One turn moves each row of this set onto another row. After a few examples, where does it send each row asked below?
Tuk: [ -3   2  -6  14  20  -3  -1 -31  -6   5  -2   3  14  -5   1   1 -12 -20
   7   5  -4  -1 -19   0 -12  14   2 -10  -8  -3 -10   8   9   6]
vog: [  0 -21 -13  19 -12  11   2  26  13  -8  12   8  -9   1   7   4  -7   0
   4  -8   6   0   6   2 -17  11   6  -1  -2  19  -1  16   3  -2]
tomo: [ -9   8  -4  -2  -1   2  14  -7  14   4  -4  -3   1  -8   4 -10  19   1
  -2   5 -21  11   7   7 -17  -9   2  -1   7  28   0  -3  12  -2]
nerel: [  5  -2  -6  -4  15   3  -1   2  -6  -2  -9   0   6  -6  -1   4 -26  15
   5   8   6 -23  -3  -4  28   0  -4   3 -13  -7 -12  17 -11   4]
dekor: [ -7   8  -7  -3  -7  -9  14  -8  22   1  -5 -15   3  -6   6  -6  17   4
   0   3 -15   8  12   2 -23  -8   2  10   6  20   6  -5   5 -15]
zeg: [-19  -6 -20  13  -9  -6   9 -11  17  -6  -2 -10  -5   1  24   9  13   8
  -8  -4 -12  13   6   0  -5  -1  11  13 -10  12  18   8  10  12]
fid: [  8 -15  -9  15   5  13  -1  22  19 -10  14  12  -9  -1  11  -1  -6  -2
   4   1   0  -4   0  -2  -9  14  -1 -10 -10  22  -4  15  -7 -10]
Fafim: [ -7 -27  -1   5  13 -15  10   4   5  -4  -1   3  -2  -2  -7  20  -5  -7
  19   5   7 -26  -5   3  15  -4   2   5  -3 -19  -3   4 -14 -13]
fitan: [ 14  15   9  10  28  -1   5 -13   8   5  10  -9   0   3  11  -5   1  16
   5  12  19  14   6   2   6   2  15  13   9  -7  -4  -6   7   7]
fod: [-21   5 -14   8  -8  -1   7 -13  13  -3   9   3   6   2  24   7   8   0
  -8   7 -14  18   5   2  -3  -2  21   0  -4  17  16   5  12   3]
repen: [  3   6  -4   6   2  -9  19 -10  19  -1 -19 -14   0 -15  10  -1  13  -4
  -6  -1 -11   9   6  13 -21  -9   5   5   0  24   2   2  10  -7]
nepil: [ -6  -2  -2  18  24  -5  -2 -13  -5   5  -9   2   0  -6  -8   2 -12 -25
  12   4   4  -7 -17   4 -15  17   3 -12  -1  -7  -1  13   8   8]
Kiti: [ -2 -14   2   6   8 -19   4  -5   2   3  -5  -4   5   3   4  10  -8  -3
  14   3   8 -29   0  -9  16   3   6   6  -4 -28  -2   1 -20 -13]
fer: [ 14   6   7  -1  17  -6   9 -13  17  -2  19  -6  -3   5  15  -2   4  17
   5  15  18  14   7  -3  14   4   7  11   4  -1 -14  -7  14   5]
kom: [-21  -3 -20   9  -9  -4   7 -14  20   0   8  -3   1   2  27  10   2   2
 -11   5  -5  18   0   0 -12  -8  17   4  -4   9  18  11   5  14]
Nitu: [  4 -19   7   4  11  -9   9  -1  -1   5   0   4   3   0   0  13  -5   5
  19   0   0 -31   2  -2  21  12  10  -1   1 -20 -14   4 -14  -9]
Mukot: [-25   9 -17   9  -7  -6   5  -9  24  -8  -1  -9   4   5  23   4   5   2
 -12   5  -7  16   5  -2 -11  -1   8   2  -1  12  22   9   3   2]
sare: [ -1  11  -4  -4   0  -3  14  -6  10   2  -7 -15  -5 -12   4  -8  20  -6
   0  -4 -10   5   8   2 -25  -9   7   6   5  27   1   0  12  -8]
mokab: [  4   0 -16  -8  14   3   3   8  -3   3  -5 -14  -3 -11  -3   1 -26  12
   8   6   9 -20 -12 -10  22  -3  -9   7 -11  -9  -7  19  -7   2]
Gutap: [  8 -20 -14  20  -5  18   0  25  12  -4  14   4  -7   0   1   0 -12   8
   7  -2  -3  -5   4   0 -16  12   8  -6  -4  15   2  13  -7  -3]
pobi: [ -2  -6  -7  -7   9  -1   4   2  -7  -2  -7 -19   3  -7   0   2 -17   8
   5   9  17 -22 -15   1  31  -5  -9   8 -12  -9  -4  13   0  -7]
Fezik: [ 11 -11 -13 -17 -19   5  -2  -6  -9   8  10   4  -5  -8  -8   5  -6  11
   7 -17   9   5  -2   4  12  -4   7  17  -9 -10   7 -12   3   8]
gilob: [  1  -3 -13  -6   1  -1   2   5   0  -5 -15 -14   6  -4  -6   0 -26   6
   6   6   9 -27  -4 -10  20  -4 -11   6  -8 -12 -10  11 -13  -3]
fev: [-14  -1  -3  13  21   1  -7 -15   1   6 -10   7   8  -1   0  -1 -16 -20
  10   5   2  -5 -18   2 -21  10   8 -14   0  -4  -8   8  13   8]
Ririd: [  4  -9 -12 -24 -14   3  -4   0 -12   6   9   5  -4  -3  -1  -3  -3   9
   8 -21   2   9   2  -3   7  -6  15   8  -6  -7   5 -17   6   5]
lel: [ 13   8  10   5  25  -7   6 -14   9   9   5  -8  -7  -1  17  -7   2  12
   5  14  18  23   1  -1   2  -3   8  17   8   0  -4  -2  13   3]
tafer: [  2 -17  10   6   9 -15   9   0   5   5   5   3   2   0  -2  20  -3  -3
  14  -2  15 -33  -1  -1   9   3  12   2  -2 -22  -6   2 -13  -9]
monab: [  8 -12 -11 -18 -18   8   2  -9 -11  -3   7   8  -5  -4  -9   7   3   3
   4 -24  -3   6   1  -5   9  -1   4   0  -9  -2   3 -15  -4  10]

mokab -> kom
Fafim -> repen
Now find these:
fev -> fitan
fid -> Tuk
Fezik -> vog
Kiti -> dekor
tomo -> nerel

One turn moves each row of this set onto another row. After a few examples, where does it send each row asked below?
tun: [ 16   4 -17 -14   3  10 -13 -21 -11  -2   8  18   0  -2  -1 -12 -11  -6
 -18  15 -11   1  -9]
zenep: [-16  22  19   0  12   9  -3 -11 -14   1   6   2 -17   5   1 -14 -16   6
  -4  12 -11   6  20]
savu: [ -6  13   4  -6  11  12   6 -21  -7   4   4   5 -23  -6   0   7  -8   9
  10  22 -14  10   2]
nuvez: [-13  -2 -13 -29  -1  -7   5 -18 -16   5   5  -5   9   4  13  11 -30   5
 -15 -21  -3   7   4]
Fuf: [  3   9  -6  14   5   4  -2 -10  15  -6  11   7  -5   5  -6   3  -8   6
  17 -33  -4   3  -7]
Kovup: [-10  -3 -36 -10  -4  -3  -6 -11   8  -4   4   2  13   9   9  -6  -6  -6
   8   4  -2  -3  10]
zisub: [ -5   9  -3  30   4   5  -2 -11   9   1   2   7  -2   0  -4  -8   3   7
  -3   5  -7   0 -10]
ruk: [ -7   7  -6 -20   5   3 -10 -16   0   0 -11   3 -15   8 -16  -6  17  10
   8 -15  -6   3  -3]
keso: [  0   1   3  17  13  -4  -6 -14  16   3   3   6   3   4 -14  -9   3  -5
  -9   9 -14   4   2]
supaf: [ 13  15  -5   1   5   8 -10  -6 -20  -6  17   5   2  -7  -3 -10 -16 -15
   3 -34   0   0  11]
pide: [ -9   7   4 -29   5   4  12   6  17  -6  17  -4   7   1  -3   3 -25   5
   6 -14  -6   7  -8]
deloz: [ -7  -3 -12  -9  -4   5 -12 -23   8   2   8  18 -24   6 -21   1  -7   0
 -11 -23  -3  -3   0]
tus: [  2   7 -10  -6 -11  10 -18 -23 -16  14   0   6   5   5  21  20 -13 -12
  -9 -15  -6  11   6]
mefa: [ -4   8  -2 -26   6   7   8   8  17 -11  11   3   5  -2   1   1 -26   5
  13 -15  -4   3 -14]
misob: [ -8   6   1 -34   4   2 -15  -7 -24  -7  19  10   5  -8  20  -1 -10   2
   4 -19  -4   0   8]
noru: [  0  16  -5  10   3   3   5   0 -20  -3 -14   1  -5   9  24  13  -7   7
 -18 -18   0   5   6]
defor: [  9   9   2  -1  -1   5  -1  -8 -25  -3  22   7   9   7  -6 -14 -15  -5
  -2 -31   5  -3  16]
nosob: [  6  16 -21   1   3   6   9 -15 -10   2  15  -6  -6 -17   7   2 -11  -4
 -27  10 -11   9  -3]
fir: [ -1   1 -14 -32  19  -8  -5 -11 -10  -6 -14   2  -5  -3   8   5 -25  -1
 -10 -26  -9   6  -1]
Posa: [-11  13  -7 -12   5   5   6  -6  33  -2  -3   1   1   3  15  -4   2  11
  -6   5  -7   5  13]
kanim: [ -8   8   5 -29  -1  10   7   2  12  -5  16   3   5   2  -4   1 -24  10
  11 -16  -3   4 -16]
vode: [  3   5  10 -15  11  -1 -15  -9 -14   0 -14  12   5  22   5   2  -6  -9
 -24 -14 -11   9  16]
Tepag: [ -4   4  -2  -5  13   6   9 -14  -7  -4   3  13  -8   7   5  -4 -15   9
   6  32 -10   2   9]
tuse: [-17  15   4  -6  11  12  -2 -15  -7   0  11   9  -7  -5   2  -4 -18  -3
   0  28 -20  12   6]
lede: [-15  12   7   6  -2   6  -9 -14  13   1  26   7  10   9 -12  -4 -13  -3
   3 -29 -10  11  -2]
gom: [ -6   2   5 -33  11  -8   2  -2 -22  -9  15   2   5  -1  15   1  -5   9
  -3 -18  -2  -2  18]
nol: [  5  10   4  -9   8  11 -15 -27  -8   7   2   7 -22   2   2  -3 -16  -1
  17  11 -10   3  16]
suke: [ 18   0   3  -8   6  -4  -7 -14 -19  -2  -9   9  15   5   1  19  -9  -8
 -22 -13  -1  -2   3]
betup: [-20  15   5 -18  -6  13  -4 -15  25   7   4   6   4   9   9  -7   3  14
  -8   3  -8   7   7]
Bubid: [ -2   9  -5 -26  12  -3  -2   0 -20 -11  13  -1  -4 -17  25   8  -6   4
   5 -21  -4   1  10]
gimuk: [-10  -4 -34   8  -5   1   1 -11  11  -7  12  13 -11   3   1   1 -20  -2
 -12 -14   3  -8   6]
livof: [ 16   9  -4   1   7   0   7  -8 -18  -2  19  -6   2  -2  -5  -2 -11  -8
   0 -34   3   0  21]
Rut: [ -6   1  -1  20  -5   5  -7 -26  11  14  14   5   5   3  -8  -2   0  -1
  -3   8 -10   5  -4]
Kav: [-37  24  -9  -1  -2   4   1  -1  -3  -1   9 -11   3  -3   0  -9   3   3
 -13  -9 -10  12   3]
mek: [ -3   1  -3  11  10  -7   6  -3  19 -11  16   5  13  18  -7  -7 -15   0
   3 -22  -6   3  11]
delir: [  8   9   1 -10   5   5  12 -15 -19   1   6   4 -11   4 -11  -9   2  15
 -30   8  -7   3  -5]
boviv: [-26   9  -8   5   2   0   3  -4   7  -6  14   8 -15   3 -15  -7 -13   0
 -31 -21  -6   2   8]
Visom: [  9  15   7   2   6   3  -6  -8 -25  -4  -9   4   7  -5   5  19  -7  -3
 -25 -19  -1   1  -7]
zire: [-10  18  -7 -12  -3  17  -9 -12  27   2  -5  11  -5  -1  16  -3   3  14
   4   1  -5   4  -3]
Zit: [-18  12  -6 -22   4   3  -3  -8 -25  -4  -6   6  -2   0  12  -1 -26  14
 -13 -29  -2   4 -12]
zer: [  5   8  -1   0  -4   3  -9 -13 -24   1   1   6  22  -1  11  20 -16 -10
 -24 -11   0   1  -1]
mibe: [ -4  12  -8   8   5   4   6 -14  -8   0   9  -2 -11   3  19  -2 -25   4
   9  19  -5   1  24]

Kovup -> Kav
Visom -> suke
Now find these:
nuvez -> Zit
zisub -> keso
mefa -> pide
boviv -> deloz
savu -> Tepag
mek -> lede
betup -> zire
Bubid -> gom
supaf -> livof
zenep -> nol
tun -> nosob
vode -> tus

One turn moves each row of this set onto another row. After a few examples, where does it send each row asked below?
Lubor: [ -2  -7  16  10   7  -2   6  18  14   1  13  -7 -13  -9 -12   1 -15  -1
  26   7   3  -8   7  -1  20  -8 -18   3]
segu: [ 24   4  -1   7 -10  14   5  -4  33 -12 -27 -10 -16   2  -1   1 -14  -4
   4  -2  -9  12 -22  -5  -9  12  11  -3]
zod: [-13  16   8  12 -24   2  -9  -3  21  -6 -10  10 -33   7   4   2 -22  -2
  20   0  -2  -8 -12  10 -10   2   5   1]
Fil: [ -4  11  -6  12   9  -7 -10  -7  18   4 -20 -10 -15  21  11 -16   2  12
   6   3   7  22  -6   6  12 -22   0  -2]
vel: [ -9   2 -14  15  15  -2 -18  -5  22   1   9  -9 -19  19  -9  -4 -25 -21
  21   7 -14  18 -18  -5  -2  -3  -3   5]
Simo: [-12  17   9  30   0 -17 -11   5  28  12  -3  -6 -13   1 -15   2 -21  -5
   1  18   0  -8   9  13   8  -9   0   1]
pidi: [  7  -2  20  19   0   8   1  11   7  14   4 -17 -12   8   0 -12   0 -10
  22   3  -2   3  10 -11  17  -2  -9 -21]
kavi: [ -9  -7   6  14  -7  -2  -6  -1  11  16 -19 -11  -2 -20  14   3 -14 -10
  14 -11  -2   7 -19  -7   5 -14   3   1]
dati: [ 21   3  -2  17 -16  15  10   3  32 -24 -10 -11 -13  10 -12   4 -15 -11
  13  -8  11   2 -11   1  -8   9   1  13]
zave: [ 19  19  -6   3  -6 -12  -3   1  19  -2  -2 -22 -29   0  -4  -3   1 -19
  22  -7  21   7  -6   5   7  -7  -7 -26]
zini: [ 10 -14   0  13 -14   1 -13   0  17 -19 -11  -9 -20  27  -3   6 -24  17
   3   5   3  -7  -2 -11  18  -8  -8   3]
deru: [ -4   7  -1  18   8  -8  18  30  21  12 -23 -11  -4  26 -11   2 -10  -5
   9  -6 -12   1 -23   2  -7  -1  -2  -1]
zorub: [ 11  -1   0  14   1  -4  -6 -20  -2  -2  10 -32 -22   1   8   6  -9 -15
  10  15  -8  -1  -8   1   4  -9 -14 -12]
Diz: [  8  -3  -9  25   6 -12  15  25  20   9  -9  -5  -5  19 -22   2 -11 -12
  22   7 -13  11 -16  13  -9   0   5  -6]
reb: [ 20  -2 -12  10  -5  11   6  -3  30 -18 -12 -10 -20   7  -1   9  -8 -18
  -3 -23   4  -1 -21   1   1   4 -11  10]
lek: [ -4  22 -12   5 -11 -18  -1  -6  21   2 -15 -22   0   6  -1  -2  -9  13
  10  -7 -19   6  -1  -5   3 -19   3 -24]
zag: [ -1  -9  11   5   2 -10  -4  -2  16  14 -14 -29 -20   1 -23 -23 -38   1
   6   2   2   0  -6   1   5  -4  -9  -5]
gevez: [ -2  -8  12  21  16  -9  -1  31  25  12 -12  -7  -8  17 -10   7  -7  -8
  10  13   1   1 -21  12  -5   1 -10   6]
Viti: [ -9  15   0  22  -6  10  -1  10   7  13  -3 -28  -4  10   4   3 -12 -11
   3 -15  -1 -10  -6 -23   8  -7 -13  -5]
pakam: [  3 -11 -17   2  -1  -7 -10 -19  31  -6  -4   1 -10   2   3   6  -7  12
 -12  -4 -13 -11  -6   9  12  -2  -2   0]
Sud: [ -7  -7   9   9   2  -2   4  13  14   7   9  -2   3  -1  -6 -11   5   8
  14   2 -13   0   6 -16  15   0  -5 -17]
dufis: [ 21  18  -4  -7 -12  -3   8 -10  18 -16 -15 -13 -24   2 -10  -5  -9  -3
  26 -10  -5   8   4   1  15 -19  11 -16]
kelam: [  1  -5   2  18  16  -5   7  11  19   7  -7   3 -12  29 -25  -5  -1   4
  11  -1 -19   3 -11  14  -3  -3  14  12]
nedo: [  6   4 -23  14  -1   8 -13  -1   2   2  -7  -5  -4   5 -18   4  -7   9
  11  11 -11  -9 -18  -7 -16  -7   5  15]
kif: [ 19  17   8 -11   6  -1   0  -2  15 -17  -7 -12 -28   8 -10  -7  10 -14
  19   3  12   6   4  13   8 -16   2  -8]
pabo: [ 12  -6 -19   9  -2  -4   6  -3  32 -19 -10   3 -16   1 -15   8  -9  -1
   2 -10   7   4 -24   7  -3   4  11  17]
mipep: [ -2   4  -1   4  12  -3 -12  11  19   9 -14 -11 -20  24   1  16 -11 -13
  -4  -3  -4 -23 -16  14   9 -17 -18   9]
Kal: [ 11  15  -5  -2  -9   0 -12  -3 -18   5  -4  -6 -22   3 -14  -1  -7   8
   3  -2   1  13  -8  14   5   7 -10  -7]
Vutu: [  2  21  -9   1  -9   7   5 -16  20   7 -28 -26 -18  16  -4  -5 -24  -6
  10   2   6 -11  -7  13  12   5  16  -3]
sel: [  2 -16  15   8   8   1  12  11  14   8   1  -1 -13 -15  -7 -14  -4  -7
  15  15  -4   0   6  -3  14   1   3 -14]
bika: [  3   0  -8  13 -10 -20 -16  10   5   9 -10 -10 -12  22 -17  25 -19 -20
  13 -15  -1  -3 -14   7  18  -9   7  -6]
bitop: [ 14  12   5 -12  -2 -13  -7  -4  32 -15  -7  -8 -23   3  -7  -2   2  -7
  17  -8  -1  -3   7  14  18 -23  -8 -19]

pabo -> dufis
zave -> Lubor
Now find these:
Viti -> mipep
zini -> Fil
zod -> Kal
Diz -> dati
Sud -> deru
Vutu -> zorub

